sural: [ -4   2  -1  -6  -5   3  -4  -2  -5   4   5   9  -1  -3  -5  -1   5  -7
   8  -3  -7  -5  -7   1   5  -1  -5  -2 -10  -4   4   7   6  -6  -3   7
  -6  -4]
zibis: [ -4   2  -1  -6  -5   3  -4  -2  -5   4   5   9  -1  -3  -5  -1   5  -7
   3  -3  -7  -5  -8   1 -27  -1 -16  -2 -10  -4   4   7   6  -6  -3  -4
   2 -18]
tubi: [ -1  -3  -5 -25   5  -7   0  -3  -7  -5   5   9  -1  -3  -5  -1   5  -7
   8  -3  -7  -5  -7   1   5  -1  -5  -2 -10  -4   4   7   6  -6  -3  -4
   2 -18]
lelu: [  3 -22  23 -21 -12   8 -25 -19 -28 -25  -2   3  20   6 -17  -8  -3   3
  19  -7 -18   4  -7 -11   4 -20  -5 -16   7  -1  11  22 -10   3  -7   5
  10 -35]
Sir: [-18   5  31 -39  33  -4 -48 -59   7 -25   6  25  -7  32  -3   4   8  33
   3  42  47  59  -8  40 -27  84 -16 -10 -18 -16  23 -13 -24  28  32 -22
  21  24]
[ -1  -3  -5 -25   5  -7   0  -3  -7  -5   5   9  -1  -3  -5  -1   5  -7
   8  -3  -7  -5  -7   1   5  -1  -5  -2 -10  -4   4   7   6  -6  -3  -4
   2 -18]
tubi
[-1 -3 -5 -1  5 -7  3 -3 -7 -5]
zibis

tofa: [  8   0  19  -2  -5   4   9   0  20  -8   0  12  -3 -36  -2   6  24  -4
   8  -9]
rupi: [ 29  15  68  -8  38  19   5 -57  13   9  59  14 -42  -6 -18 -13 -26  -8
  14 -23]
poda: [ -5  12 -14  16  -6   4  -4 -19 -17 -13  12   0  16  12 -21  -3  -5   2
  -1   5]
present: [-8 38 19  4]
no
[-18 -13 -26  -8  14]
rupi
[  8   0  19  -2  -5   4   9   0  20  -8   0  12  -3 -36  -2   6  24  -4
   8  -9]
tofa
[12  0]
poda

zifif: [ 12  44  36 -11  11   7 -12  23 -26  39  86  73   1  -8  -1 -22 -29  25
  18   8  61 -41 -25  21 -61  17   9 -49 -42   6 -50 -69  -7 -28  35   5
 -59  11 -27  56   5 -19]
debet: [  7 -20 -36  83 -11 -37  12  33  17  30 -31   9 -41  24 -23  26  48 -51
  10  19   0  -7  11 -89  29 -17 -33  48  88   6   0  54   8  75  17 -49
  50 -12 -16  -7 -19 -18]
Saru: [ 14  32  52 -28  34  35 -24  11 -37 -34 -21   3   8 -18   9  -2 -56  35
  20 -24  -1 -28  38  70  11 -31  -7  52  -6 -40 -50 -57   8 -46  42   5
 -41  22 -31  29   7  15]
lede: [  7 -19 -38  82 -12 -37  14  35  16  28 -31  13 -37  26 -24  24  46 -54
  13  22  -1 -10  10 -90  31 -17 -33  47  87   6  -2  62   8  76  18 -50
  61  -9 -14  -7 -16 -19]
zudap: [-12  -1 -60  63  -8 -34  53  14 -38 -22 -26  46 -39  36 -34 -40  55 -56
  29  36  42  -6  -1 -71  51 -35   4 -22  63  76 -15  13 -35  32  38 -25
  -8 -27  22  12  59  18]
sarab: [-15  15 -14  24 -20  47  51  48 -14  28  70  69 -38 -11  20  -6 -55  40
 -19  29  66 -42 -13 -54  30 -35  49 -27  19  24  11 -25 -25  13  42   1
 -46 -42   9  77  53 -15]
Mufi: [-15  15 -14  24 -20  47  51  48 -14  28  70  69 -38 -11  20 -48 -55  40
 -19  29  66 -42  -4 -10 -65   2  29  55 -39   5   4 -20 -35 -28  31   0
 -59  17   0  71  48  23]
pevir: [  7 -20 -36  83 -11 -37  12  33  17  30 -31   9 -41  24 -23  26  48 -51
  10  19   0  -7  11 -89  29 -17 -33  48  88   6   0  63   8  75  17 -49
  66 -12 -16  -7 -19 -18]
Vedag: [-23  11 -46  14  11  -1  76  32   8  65  15  22 -64  44  60  -4  -4   2
  53  25  42  11 -27 -55  21 -34  44 -27 -17   3  13  -6 -16  16  39 -37
 -65 -38   4  70  67  -3]
fegun: [-32 -26   8  88 -33 -33  -7 -22  42  32  77 -42 -63   8 -12 -14  58  -5
  -7 -21  23   8  -7 -46  37 -22 -47  25  67  30   1  73  20  48 -26 -11
  81 -24 -30 -35 -46  13]
present: [ 48 -51  10]
yes
[  7 -19 -38  82 -12 -37  14  35  16  28 -31  13 -37  26 -24  24  46 -54
  13  22  -1 -10  10 -90  31 -17 -33  47  87   6  -2  62   8  76  18 -50
  61  -9 -14  -7 -16 -19]
lede
[14 11]
Vedag
[-24  11]
Saru
[  7 -20 -36  83 -11 -37  12  33  17  30 -31   9 -41  24 -23  26  48 -51
  10  19   0  -7  11 -89  29 -17 -33  48  88   6   0  63   8  75  17 -49
  66 -12 -16  -7 -19 -18]
pevir

ter: [-30  58 -34  25  64 -27]
bosir: [ 26  64  36 -67  24  46]
Fefel: [-34  28 -90  -1   8 -66]
vakig: [ 23  36  12  25  65 -66]
present: [65 25]
no
both vakig ter: 
[25]
both bosir vakig: 
[36]
[12 25]
vakig
both ter bosir: 
[64]
shift -1: [ 26  64  36 -67]
[ 25  63  35 -68]
[ 64  36 -67]
bosir

fufi: [ -4 -64   0   1  14  -7]
sute: [-23 -54  -7  58 -14 -49]
bek: [ 33  41  10  12   5 -16]
zus: [-28  24  10  28  -3 -18]
gud: [ 21 -74 -16  -9  -4  40]
voz: [  3   6  -3  19 -21 -10]
Tav: [-23 -54  -7  15  10  19]
present: [ 15  -7 -54]
no
present: [ 12   5 -17]
no

